Each row is where one point has got to under a steady rotation. How many ticks took it there?
The counts run from 0 to 354.
[127 117  42 119 148 164 129 156 131 127 127 112 138 170 135 143 131 182
  97 130 117 118 108 119 172 106 106 114 138 145 153 159 148 138  70 136
 145 115]  62
[117 110  61 108 154 118 182 174 165 145 128  95 135 136 139 139 125 137
 128 154 137 147  67 102 144 105 117  82 134 137 150 124 124 107  87 102
  96 118]  74
[137 122 141  95 100  65 153 129 103 117 109  77 102 142 177 149 149 115
 156 175 107 146 123 129 168 127 102 110 160 111 132  90 142 109 151 107
 101 125]  119
[120 117 122  69 158 159 182 149 145 141 120  96 101 133 152 116  95 119
 131 124 130 139 101 103 157 115 131 108 197 117 125  75 116 123 116 126
 164 143]  82
[140 129 147 100 105  84 121 136 104  98  72 117  94 155 166 159 162 106
 151 178 101 136 120 121 137 142 119 111 156  91 121  95 119 125 178 121
  97 121]  133
[118  74 128  91 123 127 155 145 146 127 121 118 137 144 174 137 152 114
 119 132 164 170 158 110 165 113 126 131 194 140 155  66 127 106 145 114
 120 165]  112
[126 106 101  71 153 164 171 145 154 130 125 110 102 141 160 131  81 107
 123 131 130 153 113 110 159 100 132  97 190 143 130  79 123 122 127 122
 170 150]  83
[154 144 131 105  60 115 163  65 119 116  90 106 135 134  91 113 158 143
 152 150 132 137 150 126 140 169 172 116 135  94 125 127 102 160 112 122
 113 110]  322
[116 117 129 142 110 121 117 136 122 119 119 196 117 111 122 203 129 109
 120 119 129 139 141 124 108 127 113 113  96 183 143 187 126 146 109 108
  80  88]  181
[143 126 148 114 108  69 121 146 103  97  91 125  87 160 154 167 167 109
 154 180 117 133 117 134 131 148 143 131 154  88 111  95  94 131 160 136
  95 117]  132
[115 136 180 123 103 151 143 147 102 140  90 150 128  93 164 162 123 136
 120  82 101 107 149 103 143 138  71 136 138 142 148 165 150 144 107 105
 140  78]  186
[134 150 122 135  73  88 140  69 115 114  81 129 128 158 149 124 127 161
 151 157 101 169 176 125 177 129 134 104 106 134 110 139 132 155 160 115
 133 106]  334
[122 100  94 128 131 130  79 158 135 125 141 118 163 115  46 142 166 172
 107 121 162 103 124 152 103 100 130 125 156 114 136 155 111 129  95 150
 154 120]  248
[129 128 167 116 121 155 120 141  97 111  91 190  79 121 130 180 121 115
 123 100 114 107 157 125 122 149 129 158 144 133 107 150  99 185 120 150
 136  92]  174
[157 134 136 152  65  92 155 132 177 111 129 118 157 134 149 156 141 140
 147 166 154 158 108 124 129 150 193 111 132 108 128  94  72 112 138 111
 130 131]  316
[156 108 103  88 129 135 140 131 181 118 138 114 151 111 107 141 134 125
 141 143 141 162  94 113  91 108 198  83 135 108 117 135  65 142 141 122
 127 133]  286
[127  82 135 130  99 124 108 172 119 103  91 129 131 156 185 179 181 137
  97 123 137 145 174 117 153 129 101 165 132 135 155 111 122 129 159 133
 119 130]  142
[122 129 174 107 132 155 137 158 150 117  64 196 115 113 150 163 111  83
 130 115 116 125 130  86  78 139 120  99 142 131 136 128 100 134 169 117
 112 104]  177
[151 102  79  92 123 132 133 141 170 119 143  47 174 107 121 156 125 138
 126 132 118 151 109 122 104  88 119  76 116 152 144 153 123 112 146 105
 156 131]  274
[122 126  47 100 160 143 150 155 167 123 100 122 142 167  96 120 121 144
 119 155 132 113  69 101 105 120 121  76 135 119 154 131 124 108  96 130
 101 122]  59
[123 121  44 107 146 159 146 166 163 122 106 105 152 160 128 130 131 156
 108 149 122 116  83  97 122 112 105  82 139 128 170 132 137 104  97 122
 115 123]  60
[127 149 122 144  87  92 151 100 125 109  58 122 120 157 146 132  83 146
 142 155  94 143 169 127 151 145 110 112 101 145 107 102 130 129 179 129
 166 108]  348
[ 94 125 151 106 117 157  96 105 107 140 121 177 145 107  68 111 125 135
 114  93 143 111 172 137 126 101  98 110 192 147 145 166 158 132 105 129
 149 113]  217
[111 123 117  87 169  97 107 134 130 129 117 122 132 114  57 110 132 136
 153 140 123 136 105 128  91  79 141  79 148  98  84 155  94 154 151 144
 141 112]  256
[106 130 101  88 178 160 161 174 137 139  94 126 111 153 150 102 107 152
 134 126 110 120  86  87 153 107 129 109 177  96 108 106 108 140 120 140
 163 119]  67
[119 116  71 116 157 148 135 163 114 134 132 127 104 160 109 137 139 183
 112 122 131 117  95 116 179 114 140 141 148 110 116 150 114 168  60 155
 151  99]  64
[119 147 130 116 131  75  88 129 112 123 134 122 116 117  45 126 115 136
 151 153 118 106 102 157 103 101 124  84 163 105  90 145 115 134 138 145
 157 100]  241
[ 98 113 147 150 122  96 103 192 148 141 140 123 173 102  80 137 132 152
 116 125 181  96 105 139 101 111 112 122 175 107 131 111 118  90 117 137
 170 121]  235
[140 166 129 155  85  79 131  76 114 112 117 151 118 160  78 121  88 156
 133 147  98  89 142 135 155 146 131  86 118 138 116 152 151 138  96 117
 148 108]  12
[ 93 153 154 143 123  58 105 134 102 145 138 156 124 109  73 130 121 143
 154 142 124 119 112 147 133 100 111  90 158 123  93 168 135 136 115 127
 136  78]  226
[148 135  78  91 112 129 156 143 127 122 135  78 115 139 177 158 138 141
 130 167 101 139  79 129 178 113 122 102 167 123 148 127 151 107  87  98
 115 125]  90
[147 138 134  92  65 133 169  71 135 124  74 105 145 126  98  95 158 136
 147 148 141 138 150 118 124 170 162 118 152  90 139 108 102 137 121 114
 109 120]  323
[119 119  95  86 125 144  87 119 135 121 111  84 170 115  72 124 127 140
 112 128 123 116 136 139  93  91  85  75 164 138 157 152 163 111 142 121
 160 132]  245
[132 120 168 120 118 101 140 156 100 108  92 158  64 131 126 190 124 101
 136 120 130 111 155 133 116 160 121 160 124 126 100 114  81 172 138 155
 143  92]  160
[120 134 112  86 132 129  95 125 138 127 100  85 168 110  73 110 126 135
 128 141 111 108 117 134  85 100  87  66 170 112 146 142 151 104 150 122
 148 127]  244
[ 90 151 166 110 127  81 128 138 115 147 110 125 146  94  74  95 131 134
 153 134 126 102 105 126 102 108  82  75 169 102 122 139 152 110 124 113
 136  91]  228
[129 111 122  56 135 173 158 138 132 127 108 120 106 139 146 118 139 119
 127 133 141 136 111 107 148 126 157 123 222  97 140  75 104 125 108 121
 124 153]  96
[127 145  67  90 163 143 120 123 139 112 108 135  97 175 102 126  68 132
 121 142  97 125 117 128 144 101 127  75 145 144 112 130 134 158 135 157
 178 123]  55
[122 141 147 160  96  89 120 139 119 123 154 182 118  96 102 193  96 114
 133 130 137 120 123 150 117 126 111 104 124 175 136 175 136 126  87 106
 113  84]  196
